One turning vector, and how many steps it has turned:
The counts run from 0 to 277.
[ 82 106 143  92 121 103 112  76 114 132 137 107 147 117 120  87  99 111
 142 114 151 128 104 159 134  84 120 129 166 106 115 105 125 177 168 109
 102 133  91 190 114 129 113] | 174
[ 85  88 148 111 164  99 148 110 142 134 104 106 160 124 118 126 123 109
 133 142 137 159 114 139 202 115 117 155 120  95 104  88 125 157 131 120
 105  65 116 150 116 132 163] | 188
[126  95 120 105 167 104 144 166 133 137 116 134 154 141 103 129 149 128
 114 138 143 158  89 174 159 133 103 158  83  50  98 109 134 152 129 118
 160  87 163 132 119 130 151] | 265
[105 110 113 113 107  92 109  97 157 120 150  79 148 160 119  55 127 116
 109  78 157 146 150 133 108 114 148 142 151 160 136 122 122 141 148 184
  94 176 133 157 142 129 128] | 229
[110 106 140 112 162 104 170 105 175 106 165 105 150 160 109  69 147 117
 132 118 148 121 141 147  92 115 133 145 118 103 112 139 143 115  82 132
 100 130 101 103 155 170 171] | 100
[115 124 174  96 165 129 119 123 117 120  80 104 109 127 145 166 110  86
 100 119 104 181 120 123 177 142  91 108 103  85 120 135  96 140 134 149
 113 161 138 113 106 138 157] | 6
[132 112 135  84 153 111 115 140 129 127 103 118 102 150 129 142 123 102
 103  83 145 165 110 169 120 157  71 117 118  68 132 162 119 154 142 142
 139 196 153 101 108 143 120] | 83
[108 138 153 117 121 117 123 104 109 132  95  96 125 155 135 136 106  83
  99 111 146 198 107 109 154 117  90 113 137  93 151 141 109 148 147 151
 107 197 141  95  93 114 136] | 18
[109 119 153 131 145 131 153 136 126 163 120 145 140 138 129 152 162  98
 136 136 146 200  86 137 166 135  78 110 142  76 139 162 113 135 183 120
 132 158 140  78 134  89 153] | 16
[118 100 141 120 182 107 182 109 187  90 125 105 166 161 101 103 117 115
 135 150 152 126 133 123 140 123 145 122 127 129  84 102 149 150  87 121
  94  90 117 111 145 155 168] | 112
[ 81  87 133 115 122 115 119  83 175 160 164  92 158 147 108  88 135 123
 117  93 162 145 154 139 148  97 169 133 144 122 133 155 137 132 141 159
  90 160 121 154 160 137 140] | 33
[156 154 161 113 124 123 118 119 112 124  91 103 130 130 149 157 103 105
  91 101 121 186 136  94 162 127 138  97 124 107 124 132  64 115 122 173
  87 186 150 115 124 139 167] | 204
[170 120 174 105 171 137 161 118 149  82 133 141 150 136 104 118 130 119
 134 123 106 120 136 115 121 146 124  80 169 147  79 138 117 126  86 135
  83 110 112 103 171 149 173] | 114
[118 112 155 125 126 137 100 140 143 176 136 138 152 146  93 132 168 125
 100 122 144 174  86 132 179 131 113 127 130  98 128 180 119 123 155 146
 159 116 173  93 156  77 146] | 211
[ 85 114 129 125 113 107 103  70 121 128 135  72 136 165 103  96  97  99
 108  91 183 175 124 120 136 103 130 133 147 133 150 143 121 161 143 144
  94 184 126 116 107 118 104] | 31
[146 150 144 102 130 114 144 113 102 121 135 129 140 163  98 106 114 103
 121 100 169 159  84 134  85 139  52 103 162  97 128 146 128 165 139 117
 146 173 116  80 114 122 118] | 94
[137  97 155  97 183 116 147 127 190 115 137 123 135 111 114  94 130 120
 141  82 128  87 186 160 156 163 139 133 152 138  74 113 125 127 114 156
 138  83 142 124 144 155 149] | 244
[142 137 177 124 155 140 144 125 100 116 113 125 121  88 137 176  91 118
 121 101 121 122 153 128 177 107 155  92 143 104  90 128  62 100 127 114
 105 135 136 100 124 160 156] | 193
[116 108 163 108 149 117 137 152 121 124  93 132 144 127 137 143 159 102
 118 144 102 193  74 134 175 138  74 121 133  74 121 116 103 142 167 141
 120 110 134 127 129  94 166] | 4
[145 136 123 119 109 134 114 119 142 155 117 144 161 141  99 113 112 105
 129  74 178 154 120 132 138 149  97  88 179 138 138 145 120 183 183 136
 147 191 157 100 126  89 108] | 225
[102 117 123 107 121 101 110  95 167 127 154  73 156 156 110  53 110 105
 105  79 153 116 169 127 135 116 171 153 127 144 129 127 134 140 116 180
 118 137 130 139 136 143 130] | 230
[140 164 144 129 102 114 156 118 100 142 121  99 138 112 157 128 102 108
 107 117 117 168 119 124 147  78 168 116 103  80 141 110  62  93 141 149
 103 165 123 140 122 168 182] | 9
[145 124 142 127 162 119 168 120 185 101 115 113 155 123 114 102 123  96
 138  95 140 114 176 122 165 160 142 116 167 162  88  79 102 134 132 151
 114  99 144  90 135 135 150] | 48
[112  75 138 106 171 105 101 137 155 103 106 111 147 142  89 108 126 126
 105 111 143 135 133 142 181 156 123 160 125 131  86 102 124 162 137 154
 131  68 169 145 127  99 123] | 57
[109  86 116 107 154  85 129 142 113 106 125 110 142 121  91  94 118 138
 114 119 169 125 114 174 145 118 127 174 110  95  95  69 121 168 154 108
 136  81 157 171 114 135 119] | 252
[127  98 159 117 195 119 181 122 179  78 133 119 148 157 102 114 136 125
 137 137 129 120 146 125 131 144 134 113 148 137  78 131 130 127  91 124
  85 101 118  98 168 153 168] | 113
[145 133 131 109 139  98 129 161  96 108 139 108 109 131 148 103 141 134
  99  87 126 133 141 165  96 108 157 142  93  83 120 128  62  77 121 161
 132 165 163 128 143 164 151] | 75
[187 147 175 107 146 140 147 111 126  91 121 143 159 121  92 132  92 118
 133 118 130 106 125 100 134 133 132  62 173 148  78 139 102 145  89 121
 102 117 116 100 156 149 153] | 115
[114 140 168 112 155 138 157 112 176 140 163 138 136  97 127  93 146  89
 175 108 126  86 147 165 143 129 120  93 164 114 105 151 121 106 144 110
 166 110  88  90 150 131 145] | 168
[151 145 148 132 150 125 137 137 140 107 148 129 136 133  94  87 127  99
 147  84 165  97 144 141 128 169 101 108 183 157 106 124 104 131 149 130
 166 110 143  47 129 102 108] | 235
[177 125 127 109 159 115 160 156 149  97  74 133 153 116 138 140 120 107
 117  90 117 139 161 132 167 164 127 100 150 132  90  65  89 148 144 164
 120 125 171 135 126 149 159] | 60
[171 134 140 118 124 109 106 157  68  91 129 131 111 111 129 115 124 148
 111  73 119 114 149 139 117 126 153 119 143 129  92 108  42  88 146 150
 120 137 173 144 149 139 132] | 63
[102 138 165 138 131 117 134 128  90 151 161  95 122 128 131 103 149 118
 106 121 122 148 115 135 148  74 168 159  95  83 137 147  69  56 120 139
 136 119 132 100 134 133 171] | 11
[ 81  82 105 120 145  86 137 114 128 100 137  92 134 137 107  70 130 139
 129  90 191 117 143 167 117 127 135 159 145 135 108  91 122 156 174 121
 102 145 145 162 130 135 105] | 240
[114 123 132 139 112 128 137 110 115 147 130 128 143 148 105 128 129 109
 130  98 187 188 107 132 116 126 101  99 185 116 144 154 111 139 194 111
 103 202 125  87 134  94 122] | 29
